Each row has a name. Each question is about the rows just above it.

[ 60  80 118 106 113 106 120 111] = zum
[115  80  92 114 127 107 137 114] = kole
[136 130 118 117 124 122 121 131] = gazim
[136 130 138 117 124 122 121 131] = legat
[ 55  81 111 110 122 106 133 113] = kisi
[ 70  89  50 109 147  96 148 130] = zat
[ 97 104 120 110 121 112 122 123] = daga
[ 66  92  83 107 143  98 152 126] = kigu
[ 71  88  75 112 133 104 136 122] = gagu
[ 75  87  62 106 133  98 130 126] = por
[ 63  95 107 117 140 109 157 119] = Mufuz
Mufuz without one entry, shuffled: [117 107 109 157 140  95 119]. Gone: => [63]
Shuffled daga with one entry gone: [ 97 112 122 123 110 121 104], missing => [120]

[174 117  93 142 105 118 160] -> nuto
[151 152  79 230 120  73 229] -> vusuv
[159 137 143 170 128 129 156] -> niz
[ 36 144 169 134  35 171  87] -> nezu
[186 185  92 166 168  80  91] -> mifu
Which entry of nezu is missing from [ 35 171 169 144 134  87]? => [36]
Shuffled mifu with one entry gone: [168  80 186 166  92  91], missing => [185]
Shuffled mifu with one entry gone: [185  91  80 166 168 186], missing => [92]
Shuffled vusuv with one entry gone: [ 73 152 229 120 151  79], missing => [230]
vusuv without one entry, shuffled: [229 151  79 120  73 230]. Gone: => [152]
Which entry of nuto is missing from [174  93 105 160 142 118]? => [117]

[ 57  39 158 101 152  39  91] -> navu
[127  86 166 126  85 111  84] -> zuve
[131 170 130 103 133 167  91] -> gidir
[117  88 127 162 104  66 153] -> Godo
[ 72  39 168 106 169  53 105] -> Diped
[152 111 162  98 165 119  99] -> fupaf
Shuffled zuve with one entry gone: [ 84 126  86 111 127 166], missing => [85]
Shuffled zuve with one entry gone: [166  84  86 126  85 127], missing => [111]
Shuffled navu with one entry gone: [152  39  91 158  39 101], missing => [57]
Shuffled zuve with one entry gone: [126  84 166  86 111  85], missing => [127]
Which entry of zuve is missing from [127 166 111  85  86 126]? => [84]

[128 128 128 128 126 127 128 129 129 130 129 134 171 209 212 213 217 215
 214 215 216 215] : Labe
[128 128 131 128 126 127 128 129 129 130 129 129 128 138 186 213 214 214
 216 215 215 215] : kif
[135 171 207 216 212 214 215 216 217 216 216 215 214 213 212 217 214 215
 215 214 216 216] : bup
Shuffled bup with one entry gone: [217 215 216 214 216 216 212 214 171 135 214 216 217 213 212 215 216 214
 215 215 216], missing => [207]
Which entry of Labe is missing from [129 134 127 128 215 126 216 129 212 214 128 171 128 130 128 209 215 128
 129 215 213]? => [217]

[108 124  84  79 125] -> dep
[108 165  90  84 102] -> sepa
[129 216  63  86  87] -> Rep
[128 220  67 219  72] -> Seta
[130 213  65 113  82] -> Laz
[ 69 190  56 121  70] -> kimeb
[128 220  67 107  92] -> vorar
Which entry of dep is missing from [ 79 108  84 124]? => [125]
Which entry of Seta is missing from [ 72 219  67 128]? => [220]
Shuffled Rep with one entry gone: [129  86  63 216], missing => [87]
Shuffled kimeb with one entry gone: [ 56 190  69 121], missing => [70]
Shuffled Rep with one entry gone: [ 87 129  63 216], missing => [86]
Shuffled dep with one entry gone: [108 124 125  84], missing => [79]

[126 129 118 140 106 130  85 122 129 102 123 203 117 109 128 132 117 111
 161 121 125 129 134 126 166 129 132 128 133 137 111] : Gerid
[124 128 150 102 135 128 127 139  81 133 109 120 159 146 158 133 124 131
 137 127 120 147 120 126 104 150 115 130 119 126 119] : Vagum
[124 128 150 102 135 129 127 139  81 133 109 120 159 146 158 133 124 132
 137 127 120 147 120 126 104 150 115 130  82 126 119] : ges
Which entry of Gerid is missing from [ 85 133 132 102 122 117 117 140 132 203 126 129 125 161 128 129 111 129
 137 121 123 134 126 109 111 118 106 129 130 128]? => [166]
Which entry of ges is missing from [120 147 124 158 133 159 109 150 119 132 127 104 139 120 128 127 126 124
 129 120 102  82 137 146 135 133 115 150 130 126]? => [81]
Shuffled Vagum with one entry gone: [147 133 127 150 109 150 131 135 120 120 159 128 102 126 119 126 124 124
 115 120 137 146  81 128 127 130 119 104 133 158], missing => [139]
Shuffled ges with one entry gone: [129 150 137 146 130 135 147 102 159 120 119  81 120 158 115 120 132 128
 124 109 127 150 126 124 133 139 104 126 127 133], missing => [82]
Shuffled Gerid with one entry gone: [128 126 123 161 102 132 128 129 129 203 129 121 111 137 129 122 106 117
 166 130  85 134 111 140 118 109 125 126 117 132], missing => [133]
Gerid without one entry, shuffled: [126 137 203 121 125 128 130 129  85 161 140 129 129 123 132 128 111 132
 126 111 133 118 102 117 134 106 129 166 109 117]. Gone: => [122]
Which row holds [124 128 150 102 135 129 127 139  81 133 109 120 159 146 158 133 124 132
 137 127 120 147 120 126 104 150 115 130  82 126 119]? => ges

[111 190  96 133] -> nivuz
[106 124 120 162] -> degap
[134 118 126 155] -> beb
[163 111  61 112] -> Gelu
[ 87  86 134  86] -> laveb
[ 87 104 134 112] -> Sur
[106 105 121 138] -> pud
[164 134  31 160] -> Befo
Shuffled Gelu with one entry gone: [ 61 112 163], missing => [111]
Shuffled pud with one entry gone: [106 138 121], missing => [105]
Sur without one entry, shuffled: [112  87 104]. Gone: => [134]
Shuffled laveb with one entry gone: [134  86  86], missing => [87]
Which entry of Befo is missing from [160 134  31]? => [164]
Befo without one entry, shuffled: [134  31 164]. Gone: => [160]
Which entry of pud is missing from [138 106 121]? => [105]

[127 133 127 136 142 131 138 170 157 118 127 130 127 124 145 127  69 136
 132 127 116 121 142 130 124 131 121 133 120 126 118 123 129 114 134 103
 130 132 130 135 102] = Sar
[129 132 129 136 144 127 121 145 125 126 127 119 138 118 159 127 111 147
 133 128 120 123  94 129 126 130 104 132 119 130 127 125 127 140 126  95
 125 127 128 129  95] = Lupiv
[127 133 127 136 142 131 138 170 157 118 127 130 127 124 128 127  69 136
 132 127 139 122  95 132 120 126 117 137 128 130 122 129 127 142 124 106
 136 134 128 128  78] = sen
[130 131 127 126 147 127 127 169 134 134 126 100 123 135  91 128 122 138
 137 128 110 121 142 130 124 131 121 133 120 126 118 123 125 114 134 103
 130 132 130 135 102] = dafeb
[129 130 126 124 129 127 149 156 150 133 126 108 127 128 131 128 102 129
 133 127 140 126 118 129 124 126 122 134 127 135 116 117 127 128 130 126
 136 129 131 130 100] = Sunit
[129 131 129 129 136 127 140 141 128 134 123 127 122 123 137 128 102 142
 131 128 123 117  94 133 124 131 120 128 140 130 134 127 128 129 128 125
 147 126 132 136  89] = zab
[129 132 129 136 144 127 121 145 145 126 127 119 138 118 159 127 111 147
 133 128 120 123  94 129 126 130 104 132 119 130 127 125 127 140 126  95
 141 133 122 135  53] = Gek
Which row holds [127 133 127 136 142 131 138 170 157 118 127 130 127 124 128 127  69 136
 132 127 139 122  95 132 120 126 117 137 128 130 122 129 127 142 124 106
 136 134 128 128  78]? => sen
Which row holds [130 131 127 126 147 127 127 169 134 134 126 100 123 135  91 128 122 138
 137 128 110 121 142 130 124 131 121 133 120 126 118 123 125 114 134 103
 130 132 130 135 102]? => dafeb
Whose row is [129 131 129 129 136 127 140 141 128 134 123 127 122 123 137 128 102 142
 131 128 123 117  94 133 124 131 120 128 140 130 134 127 128 129 128 125
 147 126 132 136  89]? => zab
The row with [127 133 127 136 142 131 138 170 157 118 127 130 127 124 145 127  69 136
 132 127 116 121 142 130 124 131 121 133 120 126 118 123 129 114 134 103
 130 132 130 135 102] is => Sar

[152 140 115 128 129 138 128 127 163]  pozin
[145 118 122 128 137 117 139 127 119]  fuz
[145 147 122 123 175 141 126 128 177]  nug
[152 127 128 128 151 138 121 128 173]  kaviv
kaviv without one entry, shuffled: [127 138 152 173 128 121 128 128]. Gone: => [151]
Shuffled kaviv with one entry gone: [152 128 127 128 138 128 173 121], missing => [151]
Shuffled kaviv with one entry gone: [128 151 121 127 128 128 152 173], missing => [138]
Which entry of nug is missing from [147 141 177 128 126 145 175 123]? => [122]
kaviv without one entry, shuffled: [138 128 173 121 128 151 128 127]. Gone: => [152]

[ 44 173 132 153 114  75 121 145 199 215 153 213  78 113 125  86 183 117
 147 196 119 162  47 147  81 148 210  77 114 172 198  72 187  66 128  51
  67  51 163 186 214  71  62 210 193 212 182 110  89] -> Nobaf
[ 52 209 190 151 203 210 159 142 208 123 192  54  95 132 110 178 182 123
 204  73 127  76  55  57 188 141  95  83  47  70 212 164 105 117  60 115
 124 131 142 191 153  78 211  70 192 197 169 144 135] -> kago
[ 48 125 105  49 151  66  64 202 211 163 148  53  52  56 100 171 171 131
 114 195 113 102 177 194  48 160  51  82  49 192 149  72 184 161 145 196
  60 153 171 107  49  49 127  68 134 149 127 199  96] -> bifa
[169 127  49 180 193  84 175  88 196  56 206  88 134 215 137 141 176 213
 201 169 212 128 192 108 200 113 165 175 203 152 211 128 193 169 200 168
 106  53 145 143 191 122  55 112 141 126  52 173 174] -> liru
[ 67 169  88  78 133  62 162 154  64 168 184  78 123  63 106 197 177 102
 147 211  50 178 119 134 103  96  92 203  64 115 161 162  54 121 163 156
 130 110 105  84 144 103 138 148 110 118  49 167 169] -> Lobu
Shuffled liru with one entry gone: [ 55 192 145 201 174 175  53  56 169 128 108 200 211 180 168 113 169  88
 196 165 200 173  52 213 193 127 134 137 112 141  49 126 215 212 169 122
 152 203 206  88  84 175 143 176 193 141 106 128], missing => [191]
Shuffled liru with one entry gone: [206  84 212 201 112 128 141 145 175  55 176 169 200 113 200 191  52 174
 127 215 108  88 141  53 196 128  88 193 203 173 213 137 143 211 168  49
 134 169 152  56 192 175 106 193 122 126 169 165], missing => [180]
Shuffled Nobaf with one entry gone: [196 162 145 132 119  51  62 172 121 212  72 215 163 183 153  44 173 148
 210  71 198 213  67 153 187 210 193  89 214 182  81  51 113  77 147  47
 128  78 125 147 110  66  75 114 186 114  86 199], missing => [117]
Which entry of bifa is missing from [ 49 163  72 149  51  96 184 153 192 148 151 160  56 171 199  82 134  68
 161 105 127  48 171  49  64 195 194  53 100 114  60 177 171 202 211 107
 145 102  49  48 149 131 125  52 127 113  49  66]? => [196]
Nobaf without one entry, shuffled: [215 162  81 182 212 183 114 187  77 214 172 199 114  89 119  71 125 173
 213  78 132 145  66 128  51 113  47 153 193 147  72 121  75 163 186  67
  86 198 148 210 153 110  44 210 147 117  51 196]. Gone: => [62]
Shuffled kago with one entry gone: [153  60  76  73  55  78  70 197 142 203 210 110  95 192 123 151 123 190
 208 117 178  54 182 142  83 212 204 191 211  52  47  95 188 131 164 115
 127 105 132 159 209  70 144 135 192 124  57 169], missing => [141]
bifa without one entry, shuffled: [163  56 199  49  48 202 192  49 196 171  66  82 149 113  49  53  68 151
 134 107 105  60 194 195 184 161  64 171 177  51 131  96 100 125  52 148
  48 149 114 153  72 145 171  49 127 127 211 102]. Gone: => [160]

[133 123 180  95 142 111 153 121]  repam
[145 144 150 122 113  97 121 105]  rav
[118  91 157 123 125  77 118 104]  gubi
[144 163 131 115 108 129 164 174]  Poga
[144 163 131 115 108 129 151 166]  zoz
[159 127 173  88 151 123 141 120]  dut
[183 115 185 142 164  92 214 114]  Mova
[113 121  98 119  89 117 155 129]  lefu
[118 123 180  95 142 111 153 121]  detat
Which entry of zoz is missing from [115 163 108 131 144 166 151]? => [129]
Shuffled Poga with one entry gone: [174 108 115 144 131 129 164], missing => [163]
Which entry of rav is missing from [144 122 121 145  97 113 150]? => [105]

[228 135 229 207 206 193 195 155  27]  Vasa
[228 139 151  59 206 193 195 155  27]  pupo
[228 139 151  59 206 193 195 155  26]  gik
[228 135 197  59 196 198 195 155  26]  naru
Which entry of naru is missing from [196 155 197 135 195 228  26  59]? => [198]
pupo without one entry, shuffled: [151  27 228 206 195 155 193 139]. Gone: => [59]
Which entry of Vasa is missing from [ 27 207 206 195 135 193 155 229]? => [228]
Which entry of gik is missing from [ 26 228 193 139 151  59 206 195]? => [155]
Which entry of naru is missing from [135 155 195 196  26  59 228 198]? => [197]
Which entry of Vasa is missing from [ 27 207 155 195 228 229 135 193]? => [206]

[165 158  99 116 159] = tozot
[111 146 127 137  78] = bokuv
[217 174 216 109 147] = lor
Shuffled lor with one entry gone: [109 147 174 217], missing => [216]
Which entry of bokuv is missing from [137  78 146 111]? => [127]
Which entry of tozot is missing from [ 99 165 159 116]? => [158]

[128 143 118 136 127 157 154 168]  Gara
[134 128 144 121 134 119 133 127]  bif
[120 130 139 136  89 119 141  78]  malod
[145 158 136 116 123 120 124 136]  movo
[159 130 110  98 156 123 140  86]  Gef
[159 130 110  98 156 106 102 177]  feso
[144 123 132 125 124  68 128 129]  Zavi
[ 52 120 154 153  74 100 128  99]  pas
[158 149 130 173 159 172 138 140]  rufod
[125 135 147 141 102 151 137 155]  sadef
[166  85 116 128 148  58 113 119]  lato
[127 128 144 121 134 119 125 146]  gat
rufod without one entry, shuffled: [138 149 173 140 159 158 172]. Gone: => [130]
Shuffled malod with one entry gone: [ 89 141  78 136 120 139 130], missing => [119]
Which entry of pas is missing from [ 99 128  52 153 154 120  74]? => [100]
Shuffled pas with one entry gone: [ 99  74  52 120 100 128 154], missing => [153]
Shuffled gat with one entry gone: [125 127 134 144 119 146 121], missing => [128]
Which entry of rufod is missing from [140 130 158 149 138 159 172]? => [173]

